[[ -4 -14  -5  -7  -4  -4  -6]
 [-31  39  29 -49  35 -31  29]
 [-27  31  28 -43  30 -26  26]
 [ 41 -65 -58  28 -59  23 -60]
 [ 74  41 -50 -63 -49  68 -52]
 [-31  -5  13 -12  18 -37  13]] -> 13

[[ 14  27  25 -53 -19  56 -54  -5  57   3  41 -44  72]
 [  0 -42 -14  45  75  21 -55 -61 -70  16  61   7  65]
 [ 24 -49  57  69 -13 -29   2 -69  10 -28 -70  62 -64]
 [-47  24  -1 -69   5   0 -65  -9  39   6  -8 -11 -20]
 [-58  49 -47 -74  -3  19 -44  65 -41  66 -49   7  53]
 [ -8 -72  74   5   2  49 -12  16 -56 -57 -67 -51  55]
 [ 19  45  38   5  25  11 -70   7  51  42 -49  31 -55]
 [ 67  -9  20  65 -32  23 -60 -11   0  51  65  71 -14]
 [ 53  13 -44 -68   8 -37  43 -40 -57   5  46 -48  37]
 [ 57 -65  65 -66  70  -6 -52  76  73 -58  28  41 -55]] -> -55

[[  9  58  -9   9 -34 -38  49  43]
 [-11   3  43 -42 -37   3  44  58]
 [-44  -7  -1  34  49  25 -35 -55]
 [-79  33   1  30 -23  -9  15  38]
 [ 80  -9 -51  -4 -16 -35 -12  -3]] -> -3

[[ 20  15 -34 -35  17  -4  -8 -11 -33  35   0   5]
 [ -3  -7  12  50   1   9  32   7   3 -18  29  10]
 [ -5   3 -18 -19  -1  -2  18 -13 -13   2  18  18]
 [ -7  -5  -6   2  34   1  31  -1  12 -31   3  -6]
 [  2  29 -19  37   7  21 -23   8  18  -6 -18 -17]
 [ -9  -3   2  10  10  31  20   5 -22  -5  38  44]
 [ -8   7 -13 -16  21  21   9   0   1 -11  19  25]
 [ -5   2 -18 -23  -9  11   9 -12 -33  12  20  32]
 [-19  13  -1  68  16  33   2  20  25 -38 -10  -1]
 [-28   5 -13  13 -22  34  -4 -11  -6   2   6 -16]
 [ 11 -11 -11 -18  41 -39  52 -10  45 -24  -2 -46]
 [  8   0 -21  -1  -7 -45  17 -17 -10   5 -25 -23]] -> -23

[[ -8  14 -24  -7  -9   0]
 [  6 -30   9  -3 -23  -1]
 [ 10 -23 -21   6  22  -9]
 [ -3  22   2  15 -37  -5]
 [ -7 -79 -10   3  17   1]
 [ -2 -27  -1   6  31   2]] -> 2

[[ 18  34 -80 -28 -30 -31 -59   5  -2   3  -9  30]
 [-63  24  10  -8  61 -13  37 -41 -11  -2  23  28]
 [ -6  37  11  39 -23   0 -32 -40   2 -60  38  22]
 [-11  42 -30 -37   5   0  44  24 -78 -21 -20 -39]
 [ 50  -6 -40   3  12  11 -12  23 -20   1  42   9]
 [-80  36   9 -69   3   2  -2   9   1 -38 -21 -22]
 [ 16 -18  18   9  -4 -30 -36 -15  36 -26  -6  67]
 [ 35  57 -24  29  -8 -59  30  60   0  10 -25  41]] -> 41

[[ 12  -9   4  16  -7  21  12  -6   4 -14   3  11   2   4   8]
 [-11   6  -3  -8  15  15   3   3   7   0   4   1  11   5  -1]
 [-12   1   8  -3  16 -25   0  -5 -12 -16   2  -5   4 -10 -20]
 [ -3  -2  30  11  -4  -4   9   8  -9  19   8 -41 -13 -38  10]
 [  3  -9  20 -10 -10  18  23  22   7 -54  23 -73  25  33 -33]
 [  5  18   2 -21  16 -14   4   4 -21  -1 -16  -8   2 -17   0]
 [  6  -1  -9 -11  -1   5   4   2  -1   5 -12  -3 -10   5  -2]
 [ 17   1  -1 -13   5   2  -2  32  48  28 -11 -16  13  11  38]] -> 38
---
[[54 90 62 72 13 38]
 [34 97 60 60 43 19]] ==> 19

[-39  -2  44  16  18] ==> -2

[157 182  59 168 199 147] ==> 147

[[979 193 779 170 938]
 [814 127 732 706 695]] ==> 170

[[777 532 103 697 633]
 [476 672 290 628 674]] ==> 290

[470 584 661 110 771 823 442] ==> 442

[ 15  -6 -30  -4   7  28] ==> -6

[[-560 -589  820 -194  783 -216]
 [ 253  608 -802 -776 -579  878]
 [  44  -15  322 -426  255 -546]] ==> -776

[197  43 207  59] ==> 59
---
[-0.7  1.4 -1.7  0.5  1.6 -1.8  0.7] -> 0.7
[-0.748 -1.730  1.719  0.595] -> 0.595
[  -4.94  -41.54   31.18  -12.38  172.08 -156.95  101.78] -> 101.78
[ 0.016  0.052  0.171 -0.073 -0.173] -> -0.173
[ 0.12  0.10  0.14 -0.11  0.11  0.10  0.07] -> 0.07
[-1.6 -1.7  1.1  0.5 -0.3 -1.1 -1.4] -> -1.4
[-106.6   38.3 -161.6 -184.0   -9.4  179.9] -> 179.9
[ -6.256  15.525 -17.115   9.726  11.335 -13.934] -> -13.934
[-127.234  -28.325  153.502   31.959] -> 31.959
[ 1.51 -0.95 -0.30 -1.77  1.47] -> 1.47
---
[-49 -88 -20 -94 8 -64]
-49, -64

[12 15 20 76 45 31 26]
[3 16 53 36 49 11 -58]
12, -58

[14 48 -75 91]
14, 91

[-15 22 27 16 -57 -4 68]
-15, 68

[4 4 2 11 26]
[3 9 85 7 36]
[12 25 29 42 8]
4, 8

[-68 -15 53 3]
[49 19 72 4]
-68, 4

[-5 -69 -13 15 13 19 32]
-5, 32
---
[12 67 -19 -81] result: 12, -81

[-8 -39 13 -81 1 -38 -90] result: -8, -90

[-61 8 -30 64 17 -6 -62]
[86 -49 -16 45 -20 -13 -4] result: -61, -4

[72 60 82 76] result: 72, 76

[59 -49 22 93 -13 -53 -16] result: 59, -16

[10 74 -71 -15 -17 -13]
[54 32 -82 -40 -35 -38] result: 10, -38

[20 73 53 1]
[24 -38 -28 7] result: 20, 7

[4 -11 21 -8 22]
[83 33 -22 -42 -36]
[-8 -13 7 -14 -11] result: 4, -11

[-94 29 2 7 -25]
[-85 30 -7 6 -34] result: -94, -34

[-60 -71 -64 -44 -54] result: -60, -54
---
161,224,65,30,150
145,125,85,84,165
result: 85

53,49,162,223 result: 49

829,282,514,178,722,691,806 result: 722

8977,5214,6832,6214,7227,6880,4832
6315,8461,7537,4267,1763,8446,3702
result: 1763

51,46,151,108,176,229,67 result: 176

741,160,87,934,739 result: 87
---
array([[ 207.859,   44.084,   -6.461, -130.055,   75.938,   47.577],
       [ 103.882,   -2.072,   75.006,  -64.872,  108.986,  176.767]]) ==> -2.072

array([-15.9,  -4.7,  -5.4,  12.3,  -4.3]) ==> -15.9

array([-1.023,  1.232,  0.682,  0.613, -0.226,  0.518,  1.912]) ==> 0.682

array([[-137.55,   22.07,  113.64,  -41.01,   28.89],
       [  23.34,  -82.08,  -51.81,  -41.50,   11.88]]) ==> 23.34

array([ -8.480, -17.310, -10.405,  -8.163,   4.710,  15.014]) ==> -17.310

array([[ 0.043,  0.032, -0.006, -0.002],
       [-0.018,  0.188,  0.188, -0.073],
       [-0.019,  0.190,  0.202, -0.132]]) ==> -0.073
---
[-15  -3 -43  70 -38  -9] ==> -15
[-79 -15 -54 -86 -49] ==> -79
[-51 -26 -90  19  23  21] ==> -51
[ 33 -61 -74  19  52 -27  10] ==> 33
[  2 -75 -14  52  29  67] ==> 2
[-30  -2  36 -26  85  55  -5] ==> -30
[-94  47  31   8] ==> -94
---
[[  2 -28   5 -26 -24]
 [-10  39  -9   9  26]
 [ 28 -31  -1  21 -12]] value -9, 39

[78  4 25 23  7] value 25, 78

[ 21  39 -28  18  12] value -28, 39

[-548 -927  629 -870  798] value 629, 798

[205 100  21  90  87] value 21, 205

[  10  141 -674  800  897] value -674, 897

[[ 564   74 -196 -456  750   16 -324]
 [-554  735 -197  -52 -426 -552 -159]
 [  77 -112   15 -342   90 -509 -254]] value -52, 750

[-13  21 -39  45   7] value -39, 45

[56 79 48 44 46 64 19] value 44, 79

[[6590 5027 4927 3620 8966]
 [8518 1329 5547 7007 1480]
 [8197 3430 4907 4072 6901]] value 5547, 8966
---
[[35, -3, -16, -9, 2, 33], [-3, 17, -3, -39, 4, -19], [37, 14, 17, 4, 4, -6]] result: -19
[[29, 19, 7, 24, -20], [41, 20, -7, -6, 0], [42, -14, -44, 9, 22]] result: 0
[[6303, 5175, 8535, 1452, 7863, 4178], [1170, 7500, 5674, 9258, 7221, 2492], [1925, 6655, 6654, 5827, 4575, 4037]] result: 2492
[[36, 34, 30, 41, 53, 89, 74], [48, 45, 12, 36, 36, 72, 59], [46, 34, 59, 52, 46, 88, 61]] result: 59
[[-874, 186, -441, 900, 107], [903, 417, 440, 186, -164], [0, 596, 390, 323, 628]] result: -164
[[281, -391, -314, 554, 548], [-303, 389, 490, -638, -259], [425, 460, -340, -391, -516]] result: -259
---
[[ 57  34  76  53  57]
 [ 59 -42  77  42  71]]
34

[[-67  80  60  79  55  74]
 [-67  78  55 -77  67 -70]]
-70

[42 73  3 -2 56  5]
3

[[  6 -38  18  11]
 [  6  88 -10  31]
 [ -4  -6  -1 -23]]
-23

[[-74  46 -25  47  59]
 [ 47  31  43 -46 -49]
 [-23  47 -17  37  47]]
-49

[[-21 -10  33  20  12]
 [ -1  37   2  71  -1]
 [ 13 -27   8  -9 -30]]
-27
